In the rows, zero is written as 100.
Named moves, each a turn or a mirror, and the order they were made in; the first pair answered
G:
90; 118; 123; 72; 73; 104; 125; 87; 84; 79; 118; 110; 122; 80; 75  ->  93; 125; 122; 85; 73; 103; 135; 92; 72; 82; 117; 119; 122; 86; 72
98; 107; 122; 94; 85; 103; 113; 103; 86; 111; 108; 135; 98; 89; 78  ->  94; 97; 129; 70; 83; 101; 98; 99; 98; 96; 113; 128; 102; 81; 85
83; 102; 104; 93; 109; 98; 124; 103; 85; 73; 136; 102; 136; 95; 95  ->  80; 101; 105; 106; 106; 96; 129; 99; 83; 81; 137; 104; 136; 95; 93
85; 115; 96; 102; 102; 84; 114; 99; 92; 107; 88; 108; 103; 103; 95  ->  81; 104; 106; 79; 99; 90; 102; 97; 106; 103; 93; 98; 109; 95; 102
Z:
85; 100; 165; 98; 106; 76; 37; 88; 109; 98; 142; 95; 126; 111; 76  ->  117; 92; 165; 85; 97; 99; 22; 87; 123; 128; 108; 96; 96; 116; 85
107; 106; 145; 104; 73; 107; 107; 102; 85; 143; 102; 137; 108; 90; 68  ->  114; 112; 141; 97; 69; 108; 119; 106; 82; 128; 102; 139; 106; 88; 69
88; 121; 99; 116; 118; 103; 106; 100; 79; 121; 95; 119; 97; 90; 64  ->  97; 114; 94; 113; 111; 105; 106; 100; 85; 127; 90; 124; 90; 89; 68
J:
106; 114; 111; 83; 104; 117; 106; 107; 96; 89; 100; 108; 98; 112; 109  ->  109; 113; 110; 81; 97; 117; 103; 104; 102; 98; 84; 108; 89; 113; 102
108; 104; 96; 74; 107; 112; 128; 94; 117; 106; 85; 108; 98; 105; 99  ->  97; 103; 92; 86; 108; 105; 125; 90; 129; 114; 78; 108; 101; 104; 96
126; 107; 112; 36; 76; 118; 70; 88; 77; 145; 69; 108; 119; 95; 92  ->  103; 101; 104; 64; 90; 108; 56; 84; 81; 157; 59; 115; 133; 88; 86
B:
85; 104; 77; 81; 74; 112; 116; 94; 100; 74; 94; 102; 102; 99; 99  ->  77; 112; 69; 106; 89; 101; 115; 96; 91; 78; 95; 103; 103; 103; 99
126; 84; 87; 74; 73; 94; 84; 94; 108; 110; 76; 86; 128; 61; 133  ->  115; 88; 71; 86; 77; 80; 96; 92; 114; 95; 71; 85; 119; 67; 127
110; 108; 80; 109; 105; 111; 109; 93; 105; 111; 96; 84; 68; 121; 128  ->  111; 103; 83; 107; 103; 118; 108; 92; 107; 105; 99; 85; 68; 118; 125
L:
117; 120; 55; 118; 87; 103; 125; 118; 72; 56; 116; 100; 86; 113; 102  ->  119; 110; 52; 97; 80; 101; 131; 109; 90; 47; 97; 93; 76; 108; 100
52; 123; 121; 123; 93; 102; 106; 91; 77; 98; 136; 121; 163; 105; 64  ->  100; 66; 86; 54; 84; 118; 82; 77; 152; 109; 40; 94; 88; 94; 107
97; 69; 104; 97; 109; 83; 72; 107; 123; 67; 84; 79; 82; 99; 131  ->  90; 93; 117; 140; 117; 79; 75; 119; 84; 78; 121; 87; 104; 105; 117
81; 86; 103; 88; 98; 107; 103; 100; 104; 62; 107; 99; 122; 68; 125  ->  111; 81; 95; 110; 112; 119; 86; 113; 100; 94; 93; 91; 95; 90; 150
Pairs:
Between the rows of a pair lie 2 to 3 moves.
112; 93; 99; 135; 126; 117; 96; 85; 66; 107; 137; 89; 102; 126; 122  ->  81; 99; 98; 110; 116; 101; 118; 75; 70; 81; 148; 96; 128; 108; 100 : L L L
113; 86; 78; 82; 116; 114; 70; 103; 112; 81; 87; 70; 80; 111; 96  ->  99; 91; 99; 64; 106; 113; 78; 102; 104; 63; 113; 78; 106; 97; 78 : L B L
106; 107; 107; 93; 102; 99; 67; 104; 125; 140; 93; 102; 101; 72; 109  ->  78; 127; 106; 109; 101; 81; 98; 107; 100; 113; 123; 114; 126; 71; 90 : G L J
107; 104; 123; 109; 118; 89; 73; 93; 78; 141; 130; 89; 99; 121; 113  ->  81; 122; 124; 97; 92; 78; 120; 78; 72; 107; 127; 109; 115; 103; 72 : Z L G
132; 94; 97; 71; 95; 101; 108; 106; 98; 68; 105; 76; 71; 113; 128  ->  112; 115; 98; 81; 75; 97; 145; 99; 86; 65; 92; 104; 79; 108; 84 : G L J
106; 97; 136; 120; 110; 104; 47; 120; 99; 133; 147; 110; 144; 98; 105  ->  95; 124; 142; 114; 77; 100; 102; 103; 80; 116; 134; 137; 146; 86; 58 : Z L G
106; 109; 95; 110; 94; 96; 120; 93; 107; 107; 58; 115; 66; 104; 87  ->  76; 114; 95; 104; 94; 80; 132; 88; 101; 81; 79; 115; 93; 93; 68 : L L Z
150; 110; 99; 82; 82; 130; 104; 105; 99; 106; 71; 91; 66; 118; 124  ->  92; 117; 69; 77; 78; 94; 137; 83; 117; 59; 64; 99; 87; 104; 93 : L L B
111; 110; 89; 161; 127; 106; 75; 114; 84; 132; 102; 100; 89; 120; 118  ->  72; 120; 102; 152; 118; 87; 101; 104; 73; 99; 133; 115; 130; 97; 83 : L L L
118; 71; 71; 106; 110; 113; 77; 109; 122; 90; 111; 70; 84; 111; 139  ->  106; 107; 92; 118; 96; 111; 124; 113; 72; 72; 156; 82; 102; 111; 108 : L J G
82; 81; 100; 118; 129; 94; 61; 105; 97; 123; 119; 94; 127; 92; 115  ->  72; 83; 75; 103; 108; 84; 93; 84; 124; 108; 63; 110; 108; 84; 90 : L G L
